In the data rows, the value 50 means zero.
Some points:
tensor([18, 40, 46, 27, 52, 68, 70, 46, 43, 71, 46, 46, 21, 40, 57, 62, 46, 57, 49, 66, 49, 57, 43,
        46, 35, 46, 51, 44, 52, 37, 39, 61, 56, 51, 42, 71, 57])
tensor([60, 39, 52, 70, 38, 53, 29, 48, 63, 74, 31, 61, 38, 32, 36, 54, 55, 47, 68, 38, 83, 34, 74,
        31, 44, 56, 35, 50, 48, 20, 38, 68, 41, 43, 47, 58, 62])
tensor([80, 56, 39, 50, 62, 54, 49, 26, 59, 60, 45, 53, 26, 61, 57, 52, 56, 55, 34, 69, 31, 60, 51,
         5, 67, 71, 67, 67, 42, 48, 76, 45, 23, 35, 84, 97, 53])
tensor([57, 49, 20, 35, 52, 55, 37, 34, 50, 34, 55, 36, 41, 48, 26, 51, 57, 55, 75, 79, 64, 29, 66,
        56, 41, 23, 63, 77, 63, 64, 47, 39, 56, 30, 57, 23, 39])
tensor([68, 58, 55,  2, 42, 66, 36, 28, 50, 60, 38, 69, 48, 42, 32, 33, 43, 49, 58, 53, 54, 55, 48,
        55, 51, 47, 47, 49, 70, 68, 50, 47, 46, 41, 51, 29, 73])
tensor([53, 64, 39, 49, 71, 40, 63, 68, 32, 46, 43, 44, 51, 40, 61, 55, 39, 79, 28, 59, 41, 55, 24,
        57, 42, 39, 45, 36, 41, 47, 38, 47, 29, 62, 66, 56, 53])
tensor([62, 46, 61, 52, 46, 40, 44, 54, 76, 49, 28, 67, 60, 36, 65, 44, 71, 59, 24, 54, 54, 61, 59,
        40, 31, 48, 75, 40, 47, 50, 48, 57, 34, 48, 38, 44, 44])
tensor([37, 72, 70, 62, 37, 26, 59, 50, 43, 57, 45, 43, 44, 38, 41, 61, 74, 55, 63, 49, 37, 45, 34,
        40, 37, 73, 56, 40, 48, 45, 60, 66, 55, 52, 36, 45, 27])
tensor([47, 37, 56, 54, 49, 25, 23, 61, 22, 82, 55, 42, 51, 72, 45, 53, 24, 40, 51, 42, 84, 75, 74,
        60, 22, 27, 46, 29, 60, 51, 57, 41, 30, 52, 35, 66, 40])
tensor([66, 53, 40, 33, 45, 44, 54, 53, 58, 53, 55, 29, 60, 33, 72, 54, 53, 38, 48, 22, 31, 49, 45,
        68, 73, 62, 61, 74, 61, 17, 41, 43, 49, 51, 58, 38, 44])
tensor([56, 38, 62, 45, 61, 60, 70, 58, 76, 62, 62, 22, 54, 59, 62, 53, 71, 50, 63, 44, 33, 42, 41,
        51, 40, 49, 48, 55, 29, 70, 39, 54, 37, 63, 51, 59, 43])
tensor([53, 70, 52, 44, 48, 61, 43, 72, 49, 23, 46, 29, 47, 29, 31,  3, 29, 28, 54, 49, 34, 52, 67,
        54, 29, 55, 51, 74, 68, 77, 30, 49, 49, 49, 57, 64, 55])
tensor([56, 55, 60, 54, 74, 47, 84, 46, 39, 34, 44, 61, 49, 52, 51, 58, 40, 63, 62, 42, 55, 51, 57,
        44, 38, 54, 68, 39, 31, 38, 30, 57, 64, 53, 54, 54, 65])
tensor([48, 54, 52, 48, 51, 44, 43, 51, 51, 56, 40, 57, 25, 46, 31, 59, 35, 21, 54, 55, 65, 61, 35,
        72, 67, 52, 50, 59, 42, 83, 24, 11, 60, 20, 35, 37, 44])
tensor([55, 45, 39, 46, 47, 35, 39, 41, 61, 44, 63, 28, 41, 61, 34, 33, 56, 41, 43, 36, 74, 80, 36,
        61, 71, 70, 55, 58, 67, 47, 38, 55, 32, 74, 63, 28, 67])
tensor([44, 32, 50, 37, 47, 30, 47, 39, 52, 54, 52, 43, 39, 69, 53, 42, 49, 60, 52, 41, 27, 40, 57,
        58, 48, 49, 63, 49, 46, 68, 46, 48, 59, 47, 73, 49, 67])
tensor([53, 92, 32, 85, 37, 52, 36, 75, 71, 61, 39, 58, 54, 61, 51, 80, 69, 78, 57, 46, 21, 73, 60,
        84, 55, 31, 44, 43, 24, 23, 54, 47, 71, 64, 43, 68, 48])
tensor([31, 38, 61, 61, 48, 56, 39, 51, 33, 52, 56, 57, 43, 51, 66, 49, 53, 22, 38, 42, 49, 38, 27,
        63, 58, 37, 88, 35, 55, 63, 59, 77, 53, 35, 40, 59, 57])
tensor([32,  8, 38, 41, 51, 29, 52, 31, 49, 58, 35, 61, 64, 47, 42, 50, 35, 32, 50, 50, 55, 36, 66,
         9, 70, 57, 34, 46, 65, 65, 39, 51, 52, 67, 28, 46,  0])
tensor([49, 67, 49, 22, 30, 42, 50, 58, 44, 58, 26, 57, 69, 57, 30, 39, 46, 35, 45, 73, 47, 56, 43,
        63, 66, 26, 41, 59, 34, 56, 53, 52, 47, 58, 64, 44, 68])
tensor([40, 29, 70, 70, 58, 39, 30, 63, 27, 67, 43, 82, 64, 52, 51, 51, 49, 60, 69, 65, 54, 75, 57,
        38, 42, 68, 44, 43, 54, 33, 39, 54, 35, 21, 41, 50, 43])
tensor([35, 53, 42, 47, 50, 70, 79, 68, 42, 67, 64, 76, 31, 60, 65, 36, 53, 72, 28, 49, 48, 33, 64,
        60, 43, 40, 33, 80, 55, 51, 53, 56, 51, 48, 57, 63, 50])
tensor([45, 48, 72, 53, 46, 46, 45, 33, 41, 41, 67, 47, 24, 28, 56, 48, 61, 55, 52, 63, 46, 64, 56,
        49, 55, 18, 49, 58, 34, 55, 44, 61, 40, 62, 48, 50, 71])
tensor([39, 44, 70, 51, 50, 52, 56, 47, 66, 20, 66, 68, 45, 35, 40, 72, 41, 50, 49, 41, 46, 43, 66,
        69, 44, 71, 57, 40, 33, 44, 70, 64, 53, 64, 27, 49, 24])
tensor([43, 60, 41, 49, 57, 55, 56, 60, 49, 35, 44, 77, 50, 50, 58, 53, 74, 32, 51, 37, 45, 45, 60,
        51, 54, 35, 58, 56, 41, 46, 51, 41, 31, 68, 61, 67, 56])
tensor([52, 39, 50, 53, 60, 20, 53, 49, 50, 52, 67, 56, 76, 51, 40, 62, 43, 67, 57, 60, 58, 34, 48,
        38, 58, 46, 43, 37, 52, 47, 66, 65, 44, 24, 30, 66, 59])
tensor([58, 47, 56, 64, 40, 67, 31, 60, 47, 58, 65, 34, 67, 53, 26, 47, 32, 45, 28, 60, 41, 49, 36,
        38, 46, 54, 71, 86, 50, 43, 55, 22, 47, 71, 64, 10, 56])
tensor([48, 41, 40, 58, 51, 37, 47, 61, 69, 24, 59, 52, 44, 59, 65, 37, 52, 48, 41, 32, 48, 78, 38,
        30, 43, 61, 49, 57, 63, 44, 83, 36, 80, 87, 35, 44, 42])
tensor([16, 71, 38, 32, 62, 60, 40, 53, 56, 32, 39, 37, 53, 67, 24, 14, 26, 57, 75, 64, 71, 38, 50,
        48, 69, 48, 40, 51, 51, 44, 63, 18, 37, 26, 63, 29, 24])
tensor([47, 44, 58, 55, 79, 51, 47, 49, 37, 44, 76, 37, 71, 56, 61, 50, 50, 49,  8, 49, 65, 54, 67,
        39, 49, 56, 32, 41, 23, 45, 46, 47, 70, 34, 25, 60, 31])
tensor([60, 50, 46, 56, 48, 57, 64, 46, 37, 52, 32, 44, 36, 73, 53, 45, 57, 39, 47, 38, 39, 59, 69,
        53, 35, 44, 30, 11, 47, 57, 50, 62, 53, 24, 70, 31, 47])
tensor([53, 50, 28, 38, 48, 74, 47, 65, 63, 61, 69, 50, 39, 48, 27, 39, 62, 19, 59, 67, 60, 40, 35,
        63, 53, 37, 50, 22, 56, 53, 60, 42, 80, 41, 44, 48, 36])
tensor([31, 65, 28, 57, 44, 57, 43, 47, 67, 43, 77, 45, 60, 13, 66, 53, 51, 48, 65, 31, 51, 58, 41,
        39, 52, 78, 51, 46, 29, 73, 54, 46, 60, 61, 77, 39, 58])
tensor([44, 55, 58, 73, 84, 56, 29, 61, 64, 57, 50, 45, 75, 50, 73, 80, 43, 48, 40, 61, 56, 39, 47,
        54, 65, 73, 33, 53, 60, 56, 75, 71, 69, 70, 45, 38, 28])
tensor([57, 35, 59, 40, 64, 54, 57, 44, 39, 58, 31, 39, 59, 56, 49, 63, 58, 67, 50, 37, 44, 48, 33,
        47, 45, 40, 61, 48, 53, 36, 50, 61, 58, 38, 57, 74, 64])
tensor([61, 66, 36, 66, 60, 46, 57, 18, 65, 43, 57, 61, 63, 56, 81, 40, 32, 33, 65, 48, 17, 47, 30,
        57, 27, 55, 39, 71, 53, 30, 50, 42, 47, 70, 41, 42, 62])
tensor([62, 40, 45, 53, 46, 36, 65, 58, 44, 33, 33, 43, 40, 34, 41, 43, 62, 47, 39, 50, 44, 34, 66,
        53, 77, 50, 30, 43, 71, 29, 63, 21, 43, 58, 38, 34, 88])
tensor([45, 44, 47, 82, 41, 75, 72, 38, 39, 55, 45, 39, 74, 49, 53, 61, 60, 67, 42, 38, 49, 55, 57,
        68, 56, 43, 51, 62, 50, 65, 65, 54, 44, 34, 51, 72, 82])
tensor([48, 59, 59, 48, 29, 48, 54, 55, 43, 58, 65, 52, 60, 73, 50, 58, 43, 73, 55, 47, 60, 37, 65,
        11, 57, 38, 39, 35, 57, 41, 33, 75, 34, 53, 30, 51, 55])
tensor([84, 45, 52, 52, 34, 57, 62, 60, 43, 42, 34, 57, 47, 45, 68, 63, 39, 71, 72, 58, 62, 57, 42,
        48, 54, 53, 70, 39, 50, 54, 44, 64, 48, 59, 41, 65, 32])
tensor([41, 53, 80, 47, 36, 65, 53, 26, 50, 42, 54, 50, 45, 63, 45, 55, 59, 38, 52, 47, 69, 44, 23,
        61, 41, 43, 31, 36, 79, 58, 40, 33, 80, 30, 73, 42, 18])
tensor([66, 48, 52, 39, 27, 52, 45, 49, 44, 27, 62, 47, 54, 54, 64, 45, 50, 51, 38, 51, 41, 21, 44,
        67, 49, 76, 47, 64, 47, 59, 42, 50, 50, 59, 60, 41, 69])
Along one direction, these points spread out more than along any other. Take the direction at right angles to it along which they spread out most. Then take the direction at right angles to both along which they spread out most. Go by this last direction. For each point below, how far along it does it lie, from 0 to 99? The average is 50, and the first point in the table lies past the average. One standard deviation of the points above along it is 16.
tensor([48, 41, 40, 58, 51, 37, 47, 61, 69, 24, 59, 52, 44, 59, 65, 37, 52, 48, 41, 32, 48, 78, 38,
        30, 43, 61, 49, 57, 63, 44, 83, 36, 80, 87, 35, 44, 42]) 12
tensor([56, 55, 60, 54, 74, 47, 84, 46, 39, 34, 44, 61, 49, 52, 51, 58, 40, 63, 62, 42, 55, 51, 57,
        44, 38, 54, 68, 39, 31, 38, 30, 57, 64, 53, 54, 54, 65]) 60
tensor([62, 46, 61, 52, 46, 40, 44, 54, 76, 49, 28, 67, 60, 36, 65, 44, 71, 59, 24, 54, 54, 61, 59,
        40, 31, 48, 75, 40, 47, 50, 48, 57, 34, 48, 38, 44, 44]) 50
tensor([44, 32, 50, 37, 47, 30, 47, 39, 52, 54, 52, 43, 39, 69, 53, 42, 49, 60, 52, 41, 27, 40, 57,
        58, 48, 49, 63, 49, 46, 68, 46, 48, 59, 47, 73, 49, 67]) 63
tensor([40, 29, 70, 70, 58, 39, 30, 63, 27, 67, 43, 82, 64, 52, 51, 51, 49, 60, 69, 65, 54, 75, 57,
        38, 42, 68, 44, 43, 54, 33, 39, 54, 35, 21, 41, 50, 43]) 53
tensor([53, 92, 32, 85, 37, 52, 36, 75, 71, 61, 39, 58, 54, 61, 51, 80, 69, 78, 57, 46, 21, 73, 60,
        84, 55, 31, 44, 43, 24, 23, 54, 47, 71, 64, 43, 68, 48]) 51
tensor([45, 48, 72, 53, 46, 46, 45, 33, 41, 41, 67, 47, 24, 28, 56, 48, 61, 55, 52, 63, 46, 64, 56,
        49, 55, 18, 49, 58, 34, 55, 44, 61, 40, 62, 48, 50, 71]) 66
tensor([68, 58, 55,  2, 42, 66, 36, 28, 50, 60, 38, 69, 48, 42, 32, 33, 43, 49, 58, 53, 54, 55, 48,
        55, 51, 47, 47, 49, 70, 68, 50, 47, 46, 41, 51, 29, 73]) 70
tensor([31, 65, 28, 57, 44, 57, 43, 47, 67, 43, 77, 45, 60, 13, 66, 53, 51, 48, 65, 31, 51, 58, 41,
        39, 52, 78, 51, 46, 29, 73, 54, 46, 60, 61, 77, 39, 58]) 28
tensor([47, 37, 56, 54, 49, 25, 23, 61, 22, 82, 55, 42, 51, 72, 45, 53, 24, 40, 51, 42, 84, 75, 74,
        60, 22, 27, 46, 29, 60, 51, 57, 41, 30, 52, 35, 66, 40]) 56
tensor([18, 40, 46, 27, 52, 68, 70, 46, 43, 71, 46, 46, 21, 40, 57, 62, 46, 57, 49, 66, 49, 57, 43,
        46, 35, 46, 51, 44, 52, 37, 39, 61, 56, 51, 42, 71, 57]) 67
tensor([55, 45, 39, 46, 47, 35, 39, 41, 61, 44, 63, 28, 41, 61, 34, 33, 56, 41, 43, 36, 74, 80, 36,
        61, 71, 70, 55, 58, 67, 47, 38, 55, 32, 74, 63, 28, 67]) 43
tensor([48, 54, 52, 48, 51, 44, 43, 51, 51, 56, 40, 57, 25, 46, 31, 59, 35, 21, 54, 55, 65, 61, 35,
        72, 67, 52, 50, 59, 42, 83, 24, 11, 60, 20, 35, 37, 44]) 49
